[[129 128 128 128 128 129 129 130 130 129 129 129 129]
 [130 128 128 129 129 128 130 128 129 128 129 128 128]
 [130 128 128 128 128 128 131 132 129 129 129 128 131]
 [129 128 129 128 129 128 128 131 129 128 135 128 129]
 [132 128 129 128 128 128 131 132 130 128 156 128 134]
 [130 128 128 129 129 128 129 130 129 128 132 129 130]
 [128 129 128 130 129 128 130 131 128 128 129 129 130]
 [129 128 128 128 130 130 128 130 128 128 129 129 128]] -> 128

[[137 151 130 143 102 106 123 150 133 137]
 [118 132 142 133 130 147 134 132 121 125]
 [119 129 117 120 121 109 124 151 134 122]
 [144 128 152 145 133 116 132 141 142 130]
 [104 124 117 140 104 113 117 136 125 153]
 [111 123 124 134 114 101 127 139 121 130]
 [114 129 130 136 127 103 104 127 114 139]
 [104 109 117 132 126 105 121 151 121 144]] -> 109

[[123 119 125 119 124 131 121 124]
 [130 120 129 135 134 137 125 128]
 [130 121 126 121 128 137 116 127]
 [126 120 126 120 124 134 117 126]
 [122 118 129 130 133 127 129 128]
 [128 121 130 131 131 131 132 128]
 [132 140 109 116 127 129 123 136]
 [112 128 133 151 129 125 115 125]
 [130 140 110 120 137 126 132 135]
 [110 125 131 148 131 123 115 125]
 [136 122 123 134 137 140 127 129]] -> 122

[[124 150 141 133 126 122]
 [136 108 120 156 126 137]
 [116 133 150 130 119 134]
 [143 120 134 111 130 129]
 [136 112 123 151 126 132]
 [115 137 152 131 119 133]
 [119 123 108 129 129 150]
 [118 125 116 125 129 132]
 [121 126 125 125 128 117]
 [137 153 127 131 113 122]
 [129 148 137 135 149 126]] -> 148

[[145 128 127 134 117 149 133]
 [118 150 105 152 124 118 126]
 [140 137 150 137 130 141 137]
 [109 130 115 121 136 142 152]
 [129 134 146 134 141 149 117]] -> 134

[[128 129 130 130 127 130 133 128]
 [144 123 111 137 122 118 108 139]
 [143 124 111 140 120 118 105 137]
 [113 134 119 132 120 126 126 132]
 [143 119 115 136 124 120 107 133]
 [156 126 110 129 132 116 124 156]
 [147 112 125 129 132 108 117 123]
 [117 133 119 131 127 131 127 126]] -> 133
---
((127, 109, 129, 113, 119, 121, 129), (148, 121, 122, 125, 138, 124, 126), (126, 150, 138, 143, 135, 141, 123)) value 119
((152, 137, 144, 103), (140, 105, 119, 126), (123, 156, 127, 152)) value 137
((134, 142, 138, 135, 134, 134, 147), (119, 126, 140, 118, 116, 119, 152), (136, 131, 113, 156, 128, 153, 130)) value 134
((132, 104, 104, 132, 155, 147), (116, 99, 115, 146, 156, 134), (144, 157, 136, 107, 102, 128)) value 132
((120, 129, 103, 135, 137), (137, 116, 140, 147, 142), (144, 142, 113, 155, 123)) value 103
((128, 133, 100, 125, 149), (133, 133, 100, 110, 143), (133, 133, 100, 111, 143)) value 100
((122, 128, 99, 129, 128, 135), (130, 128, 129, 129, 127, 143), (148, 128, 130, 127, 130, 124)) value 129
---
[[135 144 121 147 113 110 107 129]
 [127 122 151 101 131 108 138 155]
 [109 136 144 134 130 145 130 113]
 [112 134 137 132 135 117 102 145]
 [139 125 136 147 136 139 126 135]
 [110 137 115 119 133 124 124 142]
 [108 147 145 127 137 139 145 108]
 [141 130 143 148 139 137 125 132]
 [144 123 133 147 133 140 130 136]
 [136 125 140 149 142 141 122 134]] >> 141

[[134 131 129 131 119 113 122 122 132 111 127 142 136 124 140]
 [137 133 128 129 126 118 125 118 140 114 129 123 131 118 105]
 [116 127 121 137 127 135 116 124 128 146 127 119 127 128 111]
 [131 117 122 130 125 117 117 131 129 123 124 139 140 129 126]
 [129 116 123 128 131 139 118 129 126 148 121 123 133 127 115]
 [114 122 117 125 124 115 118 137 116 136 119 121 120 133 133]
 [110 116 121 124 129 138 122 133 119 143 119 123 130 135 123]
 [148 135 133 134 121 121 121 115 139 117 130 138 136 117 132]
 [110 121 122 116 123 116 128 135 116 118 117 130 127 135 142]
 [120 122 126 114 128 132 130 131 119 135 116 115 121 128 128]
 [115 124 120 137 124 128 114 128 124 140 126 130 131 133 128]] >> 131

[[118 122 128 128 141 125 124]
 [127 119 129 129 142 123 126]
 [124 133 127 127 117 131 129]
 [136 126 129 129 127 125 129]
 [127 121 129 129 142 125 126]
 [126 142 127 127 102 137 133]
 [144 126 131 131 127 125 129]
 [140 128 129 129 121 125 129]] >> 121

[[131 124 131 130 113 137 116 124 141 129]
 [124 142 133 137 120 129 139 131 124 132]
 [123 136 138 128 120 139 132 126 130 127]
 [125 139 138 134 121 133 136 129 123 130]
 [140 128 121 144 118 125 128 141 132 116]
 [128 140 128 124 129 121 106 117 115 148]
 [145 126 114 138 138 114 124 135 128 118]
 [139 142 108 111 145 121 135 138 141 111]
 [111 103 146 109 134 151 123 138 127 128]] >> 138

[[125 116 118 120 126 133 112 119 114 123 126 127 132 129]
 [131 124 137 135 114 119 136 145 119 126 126 103 116 112]
 [134 136 122 112 122 125 111 129 132 124 121 107 122 133]
 [131 106 123 140 137 123 127 133  99 119 128 110 125 111]
 [123 104 117 141 134 128 121 123 103 123 126 130 129 114]
 [124 130 117 153 121 131 121 121 137 123 122 128 128 111]
 [124 140 112 122 140 123 109 120 143 131 116 137 125 135]] >> 137

[[146 126 137 114 128 128 137 132 131 121 125 131 130 124]
 [104 118 122 125 128 123 131 140 121 128 122 134 131 135]
 [117 140 125 128 124 127 125 118 130 124 126 126 126 128]
 [139 132 130 136 123 113 119 135 124 138 131 132 126 135]
 [141 131 131 139 127 146 120 116 136 144 133 139 142 125]
 [138 146 141 131 121 135 134 116 133 122 134 135 124 118]
 [119 130 128 135 128 145 124 128 130 146 132 127 125 130]
 [114 124 121 121 122 113 128 138 114 111 126 139 126 143]
 [142 138 130 137 120 108 129 123 143 107 135 137 131 121]] >> 137

[[127 136 126 120 137 135 135 119 114 123 114 138]
 [135 126 143 117 131 124 132 124 121 138 108 109]
 [117 123 130 148 126 121 122 154  99 127 109 122]
 [129 137 132 118 142 136 143 122 124 139 104 115]
 [119 135 113 128 141 134 137 133 111 135 115 148]
 [118 122 133 112 116 125 117 135 146 144 126 118]
 [123 116 139 137 104 118 109 123 126 115 134 109]
 [131 134 134 140 140 130 142 132 104 124 109 109]
 [128 123 121 120 117 126 118 114 109 115 154 148]
 [123 122 132 114 129 122 125 131 124 150 105 143]
 [133 133 139 116 132 132 135 121 131 127 107 106]] >> 127

[[135 129 139 138 119 100 128 142 138 134]
 [129 126 139 138 119 117 140 127 114 117]
 [129 129 139 138 118 117 140 129 121 137]
 [129 129 139 138 119 117 140 127 115 125]
 [129 126 139 138 119 117 140 127 112 118]
 [129 129 139 140 112 117 140 127 115 138]
 [133 129 139 138 119 104 130 139 134 135]
 [130 129 139 138 119 109 135 134 127 132]
 [129 125 139 138 119 117 140 127 112 116]
 [129 129 139 144 106 118 140 127 115 140]
 [129 129 139 138 119 117 140 127 115 125]
 [129 129 139 138 115 117 140 127 115 132]] >> 127

[[125 118 131 124 140 133 136 136 102 138 133 135 131 120 127]
 [124 119 132 124 140 134 135 137 100 136 134 135 129 118 127]
 [125 128 137 124 141 133 131 136 103 132 142 137 124 115 125]
 [124 126 137 124 141 134 131 136 101 132 141 137 124 115 125]
 [124 122 134 125 141 134 132 137 100 133 137 136 126 116 125]
 [124 120 132 125 140 134 133 137 100 135 134 135 128 117 126]
 [124 121 133 125 140 134 132 137 100 134 136 136 126 117 126]
 [125 119 131 124 140 133 136 136 101 138 133 135 130 120 127]
 [124 124 136 124 141 134 131 136 100 133 138 136 125 115 125]] >> 125
---
[103 120 133 134] --> 120

[104 118 134 152 117 137] --> 117

[[131 146 117 142 123 136 134]
 [135 115 112 143 131 153 113]] --> 113

[113 133 128 106 119 107] --> 107

[137 147 104 148 118] --> 118

[113 147 114 105 123] --> 113
---
[143, 157, 138, 128, 149, 136, 156] ==> 149
[[134, 112, 104, 144], [130, 109, 104, 151], [111, 149, 119, 110]] ==> 144
[148, 157, 142, 108, 153, 150, 149] ==> 150
[101, 118, 120, 114, 117, 115] ==> 117
[[127, 140, 146, 108, 117, 127], [122, 140, 141, 108, 120, 115], [143, 138, 123, 141, 126, 150]] ==> 143
[144, 150, 109, 140, 105] ==> 140
[[110, 100, 113, 138], [156, 141, 116, 100]] ==> 138
---
[[120 150 126 123]
 [122 133 155 155]
 [132 127 156 157]] => 155

[[128 114 120 135 121]
 [137 152 120 123 145]] => 135

[[118 115 128 124]
 [126 142 141 138]
 [115 106 150 151]] => 141

[[113 108 117 150 141 119 126]
 [117 136 132 141 124 104 129]] => 119

[[151 102 143 147 150 152]
 [117 101 130 115 125 127]] => 150

[[124 129 118 154 110 118 144]
 [129 139 130 102 102 131 130]] => 118

[[138 128 130 150 124 137 128]
 [120 130 131 142 130 133 125]
 [118 129 131 134 129 129 126]] => 133

[[131 128 129 131 129]
 [153 133 137 151 141]] => 131

[[124 112 133 133]
 [118 134 145 110]
 [140 153 118 122]] => 145

[[101 111 138 147 117 103 137]
 [155 146 119 109 139 153 120]] => 103
